Each row is where one point has got to under a steady rotation. How many steps took it there?
The counts run from 0 to 360.
[-18  -3   1  -3 -14  -4 -12   5 -15  -3   4   8   1   8  -1 -12  -2  -6
   6   8   2  12   4   3  -3 -11  -5 -17   3   9  -3  18  12 -11  10  30
  -2  13   1] | 194
[ -8 -10  -1  -8  -9  -7 -15  -7  -7   9  13   7   9   6  -3   9   4  -4
  -2  12   0  -7  -5   5  -1  -9 -24  -9   7 -19 -10   4   1   0  25  -5
 -16  18  -2] | 332
[  1 -18   3   4   5  -2 -21  -5 -12  12   2  10   5   4  -8  15   4 -11
  -6  25   6  -6   4  17 -14  -6   7  -2  14 -14 -15  -4   7   1   0   8
   3  -9 -17] | 318
[ 12   0 -11   0  -7  12  -8 -11  -6   2 -15   9   5   5  12 -10   2   7
  -6   5   9  12 -13  -6 -10   4  -9  -3 -19   4   8  11 -15   2  14  -4
 -21  16 -14] | 283
[ 10  -3  -7   3  -7  -7 -20  -3  -3  -1  12  -3   7  10 -11  15  -4   0
 -25   8  14   6   2  10  -6   0  -9 -12  16  -3  -8  -2  13   6  17   5
 -20 -13  -2] | 328
[  2   2  -2 -15 -14   1 -16 -12   2   6  -4   4   1   4   8  -1  10   0
  -3  -3   8  -4   3   2  -5   2  -6  -7 -17   8 -23   8  -7   2   2  -3
 -13  37   9] | 346
[ -2   1  -9 -13  -8 -19  -9  -9   7   6   2  -4   3  -6 -13  15   8   3
 -13  12   8 -11  -3  10 -11  -5  -5   5   4   4  -8  -2  12   8  11  -5
 -13  27  20] | 342
[-19  -3   3  -2  -6  -6 -11   1 -23   0   4  10  -4  13  -3   0   2  -7
   2  12  -3   1   2  13 -13 -14  -3  -9   7   7  -9   8  23 -11   8  18
   4  21  -7] | 192
[-11  -5 -15  16   4   5  -8 -15 -16   4   3  10 -15  14 -15  -2  -6   9
  -4  -3 -11  -9   5  -2  -9  10  -8  21  -9  14  12   9   9  11  -6   1
  -5 -11  10] | 238
[ -1  -6   0   2 -11   5   0 -14   2   2  -7  18  10   5  -5  -9  -4 -13
  15  10  10  -8  -7   2 -16  -6  -8   4   5 -26   1   2  -9 -13   9   9
 -17  22 -11] | 269
[ -6   1   6   7 -20   0  -9  -9  -8  -3 -11  11   0   8 -17 -13 -11   5
  19  14  13  -6  10 -10   9   6  -7 -13   0  -5  11   9  -1  -6   0  25
  -9 -16  -2] | 68
[  5  -2   1  16  -2 -11 -12   0 -11  -2   5  13  -5   8  -7   9 -15  -1
 -16  -4  -1   9  20  18  -4   8  15   0   1   9 -13   1  18   0  -5  22
  -7   6  14] | 187
[  6 -13 -10  -1   4 -18 -19  -5  10   9   3   3  15   1  -4  15  -6   1
   3  19   6  -5  -2   9  -9  -6   6 -16   8 -11   3  -9   6   7  16  17
  -6  17  -9] | 139
[  1  14 -16  -2  -2  -2 -10 -16  10 -17  -4   0 -10  -9 -19  -5   5   9
 -24 -10   7 -15 -11   0   4   0  11 -13   5   1  -1 -10   9  -6   1   9
 -18   5   2] | 212
[ -4  -1 -14   2  -3 -13 -23  -6  -7   6   5 -10  -4 -20 -12  13  14   0
 -13  12   7 -11  -5   3  -2   5   4  10   1   1  -4   4  -6  12  -3  -7
 -16  -3  26] | 162
[ 12 -10 -13   5   9  -5  -6 -15   6   8  -3   5   2   2  -8   6  10 -15
   2   4   6   5  -3  -3 -28  10  11  18  -6  14   7   8  -4   5   0   2
 -11  16  17] | 100
[ 11   7 -22  -4 -10  -1   8  -8  -3   0  -7  -5  -1  12 -25  -7  -9   9
 -10   9  18  -3 -11  -5   5   0  -7   5  11  13   3 -10  -3   1   4   7
 -25 -11  -9] | 83
[ 29  -8 -14  -6  -9   7   2   1  -1  14  -9  -6  -3  -1 -10 -18  -1  -4
   7   1   9   7  -4 -10   0  13   4   3 -13   7  -1  -7 -16  -2  12   8
 -24  12  -3] | 93
[ -8  10  -8   0   6  11 -21  -2 -14   8  13   7   3   4  -6   3 -14   4
 -11 -13  -5  -9   8   8  -5   3   1  20  -2  -4 -15   3  -1   8  -6  -2
 -17  -2  28] | 174
[ -6 -12  10   1  17   0  -3 -10 -23  10  -9  14  -6   9 -14   9   5  -2
   0 -11 -11 -13  -5  -2 -13  20  14   3 -13  -5  -2  -2  13  -6  14   7
   6   9   2] | 50
[  6 -18 -10  -2   1 -13 -20  -6  12  10   2   5  17  -2   0  10  -2   0
   5  19   2  -4   0   7  -4  -8   3 -17   2  -6   0  -4  -2   5  17  19
  -7  22  -8] | 140
[ -8  -5   0  -5  -7   9 -25  14  -9  23   7   8   6  -6  -7  -9  -6   4
  16  14  11  -2   4   2  -3  -3   5   4  -4  -8  -2   0   0   4 -11  26
  -4 -20   7] | 311
[  8   0  15   6   6   7 -19  -7 -27  17 -16   3   4   0   2   5   6 -10
   8  19   9   8 -10   6 -20   6  15   1  -2  -6   7   8  -3  -8   8   1
   3  -2   0] | 115
[  1   5 -11  -9 -12 -19  -7  -7   4   8   5  -2  -3  -7 -14  13   5   7
 -19   9   9 -10  -4   9  -6  -7  -8   9   3   0 -11  -9  18   5  11  -2
 -17  19  16] | 341
[ 10  -3  -8   2  -1  -7  -8  -1   4  14   6  11   5   9  -5  15 -19  16
  -8   7  12  -6  -9  15  -1   1  -1  -4   3 -19  -3 -23  17   2   8  12
  -9  -1  -7] | 136
[  1 -12  -9  -7 -14  -1 -25  -2  -6   5  -2 -12   0   0   8   2  20  -3
   4  12  20   0  -5  -7  -4  13  -9 -17 -16   2  -8   7 -14   7   5   3
 -17   5   3] | 155
[ -9   1  12   4  -4  16 -18 -21  -6   5  -7  13  -3  13 -15 -10  -4  -4
  15   6  -7 -18   8   0 -11  -4  -1 -16   2  -6  10   7  15  -7   6   4
   8   7 -14] | 64
[  6   5  10   5  -6  16 -23  -2 -14  21  -8  17   2 -15   1 -15  -4   2
   2  15  -4  10  -5   7   2 -15  15   2  -8 -11   6  14  -5 -13   3   4
  -2  -4  -2] | 118
[ -6   7 -16  -5  -6   5  -3   5 -12  -6 -12  -6  -6 -10 -15 -15  -8  13
  -4  -6   5 -25  -3 -11  -6  14   3  11  -9  -9   5 -16   4   9  -1  10
 -19  -1  -2] | 223
[  0 -17   3  -3  -2   2 -26   1  -9   9   1  10  12  -5  -7   6   5 -12
  -3  27   0   2   9   8  -6 -14   6 -12  14  -4 -11  12  -3   0   7  15
  -3  -2 -16] | 320
[ -3 -18 -11   9   9   4  -5 -21 -16  -4 -14  10  -5   1  -2   2   0  -1
  -3  -3 -12 -20   8  -3 -11  18   8  10 -15   1  -3   4 -10   9  -1  -3
  -6  21  -8] | 229
[ -3  -4 -11   2   3 -10 -24 -12  -5   3   3  -8  -1 -17  -9  16  15  -5
 -13   7   6  -9   0   4  -3   7   7   8   1   2  -9   8 -12  11  -3  -8
 -15   2  26] | 163
[  7   2 -18  -5 -15   4   9 -10  -6   0  -7   4  -3  16 -22  -9  -9   9
  -7  11  17  -3 -11  -3  11  -1 -11   6   3  10  -3  -7  -6  -2   1   8
 -22 -10 -14] | 82
[ -6 -15  -9  -9 -11  -4 -23  -3  -4   4   1  -8   2   5   7   9  21  -5
   6  16  19  -4 -10  -7 -11  10 -13 -11 -12   1  -7   7 -13   9   3   4
 -14   8   2] | 154
[  9  -3 -12   2  -3   4 -10 -15  -3  -2 -14  10  10   5  14  -4   6   2
  -6   7   9  12 -13  -6 -14   3  -5  -3 -14   9   8  17 -16   1  14  -1
 -20  19  -9] | 282
[ -1   9   7   8  -7   2 -10  -4 -13  15  -2  30   3  -6  -6   5 -10  14
  -7  16   6  10 -10   8   3  -9   8  17  -5  -6   4   7   3  -6  -9  16
  -6 -21   9] | 121
[  3  -7  -9   2  -8   1  -3 -26   0  -4 -10  11   6   6 -14  -9  -3  -5
   7  17  -1  -5   0   0  14 -10  -4 -11   3   5   2  14 -22  -8   8   8
 -16  13 -16] | 78
[  0   4  -1  -3 -13 -12  -9 -16   2   6   5   2 -10   3 -18  12  -2   4
  -9   4   4 -16   4  17  -4  -6   1  -5   8  -4 -15 -13  21  -4   6  -2
  -4  26   8] | 10
[ -1  -8   0  11  19   1 -10 -14 -13   2   3  14  -8   6 -11   5  -6   2
  -6 -25 -15  -9  -5   0  -5  20  12   8 -17  -8   6   1  10   0   9   4
  -4   4  15] | 48
[ -6 -18  -9   4   4   4  -4 -16 -23   0 -20   9  -8   5  -4   0   2   1
   3   2 -10 -22   5  -3 -12  20   7  12 -17   3  -6   0  -7   6   0  -2
  -4  16 -14] | 230
[  2 -16   3   8   5   0 -21  -7 -11  14   5  15  -2   6  -8  20  -2  -7
  -9  18   5  -8   3  17 -10  -1   9   0   9 -18 -14  -7   9   0  -4   4
   1 -11 -15] | 317
[ -3  -9 -17  15  12  -5 -12 -16  -5 -12 -10  -1   0  -8 -11   1  -4   2
  -2  -5  -9 -21  11  -6 -13  17  12  10  -7  -1   7   1  -9  14   1   4
 -15  12   9] | 227
[ -4   7  -2  -8 -23  -1 -13 -10   5  -6  -5   6   2   7  -1 -11   1  -5
   6   0  12  -4   8   4   6  -5  -3 -19  -5  12 -19   9  -5  -7  -4  15
 -13  32   6] | 15
[ 16  -4   4  15   5   1  -6 -28  -3  14   3  15 -14  14 -28   6  -4  -7
  -3  -4  -4  -2  -2  11   7   2  13   1   5   2   1   0   9 -12   1   0
   1  -8   7] | 252
